Rotation paths and how fast each direction turns (deg/step):
Each turn is a multiple of 5 degrees from 10 to 175, or 0.
Each row of a path follows its step; steps can be skipped.
path 1
step 0: [  7.1  -2.6 -25.7   3.2  -9.2  -1.5   4.6 -12.9  -5.1 -31.3   2.9  14.7
   1.1   9.7   2.0  13.7   8.6  10.1  12.7   7.6   6.2 -21.8  15.2   0.3
   8.1   2.0  14.9 -10.3  -8.7  -4.8 -13.9  19.0   0.2   3.3 -10.1   8.4
  26.5 -13.5   1.4   4.8   8.2   1.8  18.4  25.5  -6.8 -29.2   0.2   3.2
   2.2   9.0 -14.0 -11.7  16.1  -1.7 -33.8 -17.5  -7.0  -8.0  11.2   5.7
 -23.2]
step 3: [  5.6   3.3 -13.3   7.8  -5.8  -2.9  20.2 -29.2   2.3   8.4   6.7  -2.7
  -8.1 -34.2  12.5  16.1 -10.5  29.9   9.8 -11.7 -15.9 -13.9   5.6   6.6
 -11.6   8.7  -7.5  -1.5  -7.1 -11.9 -15.1  35.7 -10.1  -9.3   6.1  -0.9
   0.7  -6.6 -14.9 -16.4  -7.9  -2.0   8.4  11.7  10.6 -19.1  -5.0  18.0
  -1.0  15.3 -18.3  18.7  11.2   4.1  -4.9 -11.9  -4.6   9.6  12.4 -13.0
  -2.8]
step 5: [-10.7 -12.6  19.7  19.1  -3.5 -13.5 -19.3 -24.8   1.4  -3.9   1.8  17.6
  -2.1 -14.6   9.1 -15.5  -0.9 -11.6  10.7  -4.8   3.9 -10.0   2.4  10.0
   9.0  -2.8  22.2  10.3  -9.1   0.0 -13.9  -8.6  20.9 -29.2   4.6  18.7
   8.4 -16.7  21.0   2.4 -29.2  13.5   2.3   4.4  -3.6 -25.7 -13.4   9.2
   7.8  10.4 -11.1 -18.8 -16.1  -3.6   2.2  -2.8  -1.0 -21.1 -13.1   9.6
   2.7]
step 6: [ 13.7   8.3  16.6  -9.7  22.5   5.0  14.5 -12.0   6.2  14.9  10.0   7.9
 -13.0  -9.5  14.2  22.7  -1.1   2.6  -6.1   9.8   1.4  -7.9   6.0  27.2
  -6.5 -18.2 -25.5   1.6  -9.8  -5.4   0.6   0.2  -5.3 -21.4 -10.7  -9.4
 -14.2   9.5  15.4 -18.4  -7.9   1.0  11.8   3.3  34.6 -11.4   7.0   1.7
   5.8  14.8  -2.1  -1.1   3.9 -12.1  15.3 -18.1 -24.7  -5.8  12.8   3.1
  22.2]
step 7: [-28.4  -3.8  -1.5   2.4   6.8  -0.7   6.5 -30.8   5.6  -4.9   5.0   7.7
  12.4  -9.9  20.1   2.3  -3.1  -6.1   2.3  12.2 -19.3  15.8  16.1  -0.5
  -2.2  -6.5 -12.4   7.8  -0.6  -2.1   7.7  18.4   8.4   2.7   9.4   7.6
  -5.9  26.5  -3.4 -28.1   6.7 -14.7  24.6  16.9 -12.3   1.5  -9.1   5.0
  -1.3 -14.1   5.8  23.1  12.9   5.8   2.0  21.7  -8.2 -12.5 -33.0  14.7
  -2.5]
step 8: [ 27.7  -4.8  -2.4  15.2 -16.2  -9.0 -27.2 -25.2  -9.9  -2.5 -15.8  -7.3
   7.5 -12.4  17.2  19.1  16.8  -7.0   2.3  -0.8  -1.5 -13.0  -2.7  -8.8
  -5.8   8.9 -11.7 -13.8 -16.4   0.1  -2.2  21.2  29.5 -21.4 -12.1   0.2
  19.5  -5.5  20.8  10.1   9.8 -13.3   6.4  16.7 -11.4 -23.5  -0.9  12.1
  -6.1   2.1  10.9  -9.5  -6.6   7.9  -1.8 -15.6  -7.1  -0.9  -8.4  14.2
 -12.4]
step 9: [ 10.5  -4.1   3.1 -14.2   9.5   8.8  14.4  -5.0 -20.2  -9.5   1.7  34.5
   0.0  16.5   5.2  13.2  -1.1  -1.3  -1.8  34.3  11.2  -1.8  10.9   7.1
  -3.6  -9.3   0.3  -5.7 -10.7   7.5   9.4 -19.7   3.1  -4.3  25.9 -11.7
   3.5 -13.8  30.1 -12.4  -9.3  -8.5   1.2  21.5   0.0 -27.8   0.9   7.5
   5.4   9.4  12.3 -17.7   1.5   3.7   4.7  11.2 -12.7 -10.5   4.3 -26.2
  16.6]
step 11: [ 19.9   6.5  -8.8   1.1  -3.2   7.4   5.8 -11.4   7.6  10.0   9.0 -22.8
  14.2  -9.2  12.6  30.3   6.4   2.6  -6.5   9.3   1.5   5.4   4.5   5.7
  -7.9  33.3   8.6  -6.1 -22.3  -3.9 -24.6  21.0   7.4  -7.5 -21.6 -15.0
 -12.1  -0.3  -3.7  -7.8 -21.1 -12.7   9.7  12.0 -17.6 -11.1   7.2  14.9
  20.7  -4.4  15.9  15.1  25.3  -4.8  -8.6  -6.4 -10.3   6.7 -12.6  -9.3
   9.5]
step 13: [-17.3 -20.2   4.0   9.0  11.6   9.2  -3.9 -25.2  -8.0  10.2  -0.6   3.6
  -8.9   8.3 -27.2  16.2   2.7  -5.6  20.2  -1.1  19.7  15.5   3.6   0.6
  17.7  -5.6  16.2   3.9 -12.5  -2.6  -8.4 -10.1  19.4  -2.6   2.6  -2.2
  26.5 -38.0  18.4   2.5 -10.9   0.3 -12.1  14.5   8.0 -15.1   8.5 -11.6
  -1.7   2.5   3.4   2.5  11.6 -21.6  -1.7 -18.7   1.8  -9.1 -16.8   8.3
 -19.6]
Speeds:
[-3.3 -0.1  1.2 -4.1 -0.6 -1.3 -3.2 -4.6  1.4 -0.4  6.8 -2.3  2.9 -3.1
  1.1 -3.2 -1.6  6.2  1.6  3.3 -3.3 -6.4 -4.6  1.1  4.2  0.5  0.4 -2.8
 -3.4  3.3 -0.4  4.6 -6.5 -3.4 -0.3  8.7  2.6  3.7  0.5 -0.9  2.7  5.7
  0.6  0.5  4.1  1.3 -3.3 -3.3 -3.8 -3.0 -8.1 -3.4 -4.7 -0.8  0.1  1.3
 -3.7 -1.1  3.0 -3.6  1.0] | 20
[-2.5 -0.6  1.0 -5.1  1.7 -3.2  3.4 -1.1 -0.8  0.7 -7.0 -1.8  2.1  3.0
  0.0  1.8 -5.4 -0.1  1.5 -3.5  2.0  1.7  4.9 -5.2 -1.4 -2.7  5.6 -1.5
  5.3  3.1 -2.9  9.2  0.4 -1.5 -3.3  0.7 -2.1  0.2  2.2 -6.0  0.4 -3.1
 -2.8  0.7 -4.3  2.1 -0.9  0.0  1.5 -5.0 -2.1  2.3 -3.0  1.7 -3.8 -3.0
 -5.4  2.0  7.4  4.9  6.7] | 95
[ 2.5  7.1 -0.3  8.1  3.9 -1.8 -1.2  1.6  3.6  6.1  4.7  1.6  0.9  1.6
  0.2 -0.1 -7.2  0.5  1.2 -3.3 -3.4  0.0  0.0  7.0  2.3  0.6 -1.6 -3.5
 -2.4  3.0  0.7  4.7  0.5  0.6  0.3 -1.1 -0.9 11.1 -1.5  1.6 -5.2 -5.6
  1.3  0.3 -2.8  4.9 -0.4  1.7 -2.6 -0.9  0.2  5.8  5.2 -1.1  1.0  1.0
 -0.6  5.3 -0.3 -0.2  1.8] | 85
[ 6.8  1.2  2.2 -1.8  0.1  2.5  2.8 -2.9  3.3  0.4 -0.3  2.0 -0.5  3.2
  7.1 -4.2  3.3 -1.0  6.0  0.9 -3.5 -5.5  5.2 -1.1  3.2 -4.5 -1.9 -1.7
  4.9  0.0  3.0 -4.5  3.9  5.1 -4.2 -2.7  3.8  5.6  0.7 -0.5  6.4 -0.7
  1.1  6.0  0.4  0.2  3.3 -0.6 -5.6 -3.4  1.4 -4.6 -0.3 -1.0 -1.2  2.2
 -4.1 -2.4 -1.2  7.0 -2.2] | 45
[-0.2 -2.2 -0.9  2.4 -3.5  8.0  1.9  0.5  1.4  2.0 -2.0  2.3  0.3  0.9
  9.4  3.8  4.5 -1.1 -0.8  6.4  3.0 -1.9  1.7 -2.4  3.0 -2.0 -1.4  4.8
  2.4 -2.8 -8.2  0.3 -4.2  2.9  5.6  2.6  0.1  4.2  4.3  3.6 -2.1 -2.7
  0.3 -4.4  1.8  1.2  2.1 -3.0 -1.9 -1.0  0.4  1.9 -1.2  3.4  2.5 -4.3
 -1.6  8.1  2.4 -5.0  3.7] | 135
[-5.0 -2.5 -3.0  2.3  2.9  1.3  4.4 -1.4 -3.3  0.2  0.3 -0.8  5.6  0.2
 -2.6 -3.3 -0.8  4.7  0.1  1.9 -1.7  4.1 -3.4 -1.5  0.3 -5.6 -2.3  4.3
 -4.4  3.0 -1.7  1.6  5.4  5.1  2.2  3.9 -3.6  3.6 -0.4 -7.5  1.1 -3.0
  0.1 -2.5  3.4  0.0  8.0 -3.2 -2.9  3.2  2.8 -1.6  2.3 -4.0 -6.2 -4.2
  1.7 -0.7  3.3  1.0 -8.3] | 115
